Here are the same points, seen from different sides; a view may also be mirrored.
A view may leave some points out. In some views, one point has been moved. Which views, in the order they come, and which point in each? Write none if no view has one.

Scene 1 (7 views)
view 1:
  meker [ 11  13  14  -3   5 -12  -6  22   9 -12 -20   7  10   3  -2  38]
  Soluv [  4  17  17  -2   7 -12  -3  15   8 -10 -16   8  11   4   3  40]
  Savun [ -4  23   6   7  19  -4  -6  20   8  -4 -15   0  15 -15   5  35]
  soru [ -4  24   4   5  17  -5  -4  22   6  -7 -21   1  14  -9   3  37]
  gurog [ -1  23   5   5  18  -3  -5  21   2  -7 -17   3  10 -12   5  36]
  vil [ 11  11  15  -3   6 -10  -6  21  10  -9 -15   7  11   2   0  38]
  dakud [ 10  14  18   1   4 -12  -6  21   8 -11 -20   8  10   5   2  39]
  libif [-12  23  12  15  14 -11  -6  21  16  -1 -23  -3  23 -10   8  35]
  fala [ -5  19  11   7   9 -15  -6  19  22  -1 -19  -2  26  -9   1  35]
  fuv [ -9  21   9  10  12 -13  -6  21  20  -2 -23  -3  26 -10   2  35]
view 2:
  vil [-11 -22   0  18  14 -26  14  15  49 -13   3 -12 -17   2 -30  -7]
  libif [-21 -15  10   2  20 -23  -1   5  47  -6  -6   0  -3  14 -18   1]
  fuv [-15 -18   9  -1  22 -22  -1   8  49  -8  -6  -1  -8  10 -17   1]
  Savun [-19 -12  10   8  12 -31  -5  12  44 -11   6  -7  -5   9 -20  -1]
  Soluv [-13 -21  -6  16  15 -25  12  13  46  -8   3  -9 -11   7 -28 -11]
  gurog [-21 -12   7  14  14 -32  -4  13  45 -13  10 -10  -6   9 -22   0]
  soru [-20 -16   5  12  19 -30  -5  13  46 -12   8  -8  -7  10 -19   0]
view 3:
  libif [ 14   1   9   4 -31 -12 -16  33  15   9  -2   6 -25  33 -13 -16]
  vil [ -2  17  14  -3 -31 -20 -20  40   3  13   0   3 -27  39 -37  -4]
  dakud [ -2  19  11  -5 -33 -18 -24  34   2  14   3   6 -28  37 -36  -6]
  Savun [ 12   4  13   2 -29 -20 -11  39  16  11 -11  10 -23  41 -20  -9]
  meker [ -4  18  15  -5 -32 -16 -22  37   3  14   1   7 -28  36 -37  -3]
  soru [ 10   9  16  -1 -30 -16 -12  36  16  11 -11  13 -26  38 -22  -5]
  fala [  9   1  13   6 -30 -11 -18  41  12  14   4   2 -24  33 -19 -13]
  gurog [  9   9  14  -2 -30 -21 -11  37  16  12 -13  14 -25  43 -25  -6]
  fuv [ 10   0  14   6 -30  -8 -17  38  14  12   1   5 -26  31 -15 -13]
view 4:
  Soluv [-32   5 -11  33 -17 -15  27   9 -46 -18   9  36 -37 -61  -9  10]
  Savun [-47  -6 -18  29  -4 -16  21  10 -46  -5   2  43 -39 -72  -4   5]
  libif [-38  -1 -23  30  -1 -15  12  -1 -44  -5   0  40 -37 -67   3  -3]
  vil [-33  -1  -9  30 -17 -19  30   6 -48 -15  15  37 -39 -60 -11  11]
  feri [-49  -5 -17  29  -5 -14  23  10 -45  -6   1  44 -39 -73  -4   6]
  meker [-32  -1 -13  36 -17 -23  33   6 -48 -18  16  36 -39 -59 -10  10]
  fala [-38  -2 -16  29  -3  -9  20  -7 -41  -5   6  38 -37 -64  -1  -1]
  fuv [-39  -3 -21  31  -1 -12  19  -7 -42  -6   5  40 -39 -64   2  -3]
  soru [-45  -4 -22  33  -6 -18  25  10 -46 -10   4  44 -41 -69  -2   3]
view 5:
  fala [ -6   6   5   5  31 -27  -7 -11   2 -19  20  -8   3  -5  -2   9]
  libif [ -3   3   6   3  27 -23 -11 -14  10 -16  23  -6   3 -11  -9  11]
  Soluv [-11   0   3  10  17 -18  -1 -15  12 -32  15  -9   2   2  13   9]
  Savun [  6   6   3   8  26 -13  -4 -19  14 -18  18  -7   5  -3  -4   3]
  soru [  2   5   4   4  23 -12  -5 -17  13 -24  16  -8   1  -3  -3   0]
  feri [  6   6   2   9  27 -12  -2 -19  12 -18  16  -8   5  -2  -3   2]
  vil [-11   3   3  13  20 -19  -6 -12  11 -33  14  -9   4   9  15   3]
  dakud [-13   1   3  11  15 -21  -8 -12  15 -34  14 -10   1   6  15   6]
view 6:
  meker [-39  52 -41 -64  -6  11 -10  37 -28  58 -33 -83 -24  14  11   9]
  vil [-37  51 -38 -61  -3  10  -9  36 -31  60 -35 -82 -23  12  10   9]
  Soluv [-32  50 -42 -61   1  12 -10  37 -27  57 -39 -85 -21  12   6  10]
  fuv [-32  59 -37 -53  -7  -2  -3  22 -14  63 -49 -85 -30  16  -5  18]
  dakud [-34  53 -43 -61  -3  12 -12  38 -28  57 -33 -81 -25  16  10  10]
  Savun [-30  55 -36 -49  -8  -5  -7  23 -20  60 -46 -82 -12   9   4  18]
  libif [-26  59 -41 -48  -6  -3  -5  22 -13  61 -51 -84 -26  19  -2  19]
  soru [-34  53 -40 -56 -10  -4  -6  24 -17  57 -44 -85 -14  11   5  17]
  feri [-33  55 -38 -47 -12  -7  -5  20 -22  63 -45 -83 -20  13   7  16]
view 7:
  fala [ -5 -19  29 -43 -15 -26 -37   8 -21  -8  -8  18  33  -1 -22  25]
  feri [  1 -14  26 -39  -2 -30 -32  18 -29 -16 -10  11  26   6 -22  28]
  libif [  2 -19  28 -46 -16 -29 -38  18 -19 -16  -8  17  37  -1 -22  28]
  soru [  3 -15  26 -45  -2 -29 -29  19 -22 -15  -9   9  25   1 -23  30]
  meker [  1 -17  29 -48   2 -23 -30   8  -6  -4 -15   8  11  -3 -24  17]
  gurog [  5 -13  27 -42   2 -30 -31  21 -24 -17 -11   8  22   4 -22  27]
  dakud [  4 -17  29 -50  -1 -23 -33   8  -3  -5 -16   9  12  -2 -23  15]
  Savun [  2 -14  27 -40  -4 -30 -34  19 -27 -17 -11  11  27   5 -23  27]
Views that do not fit: view 6
  moved in view 6: feri
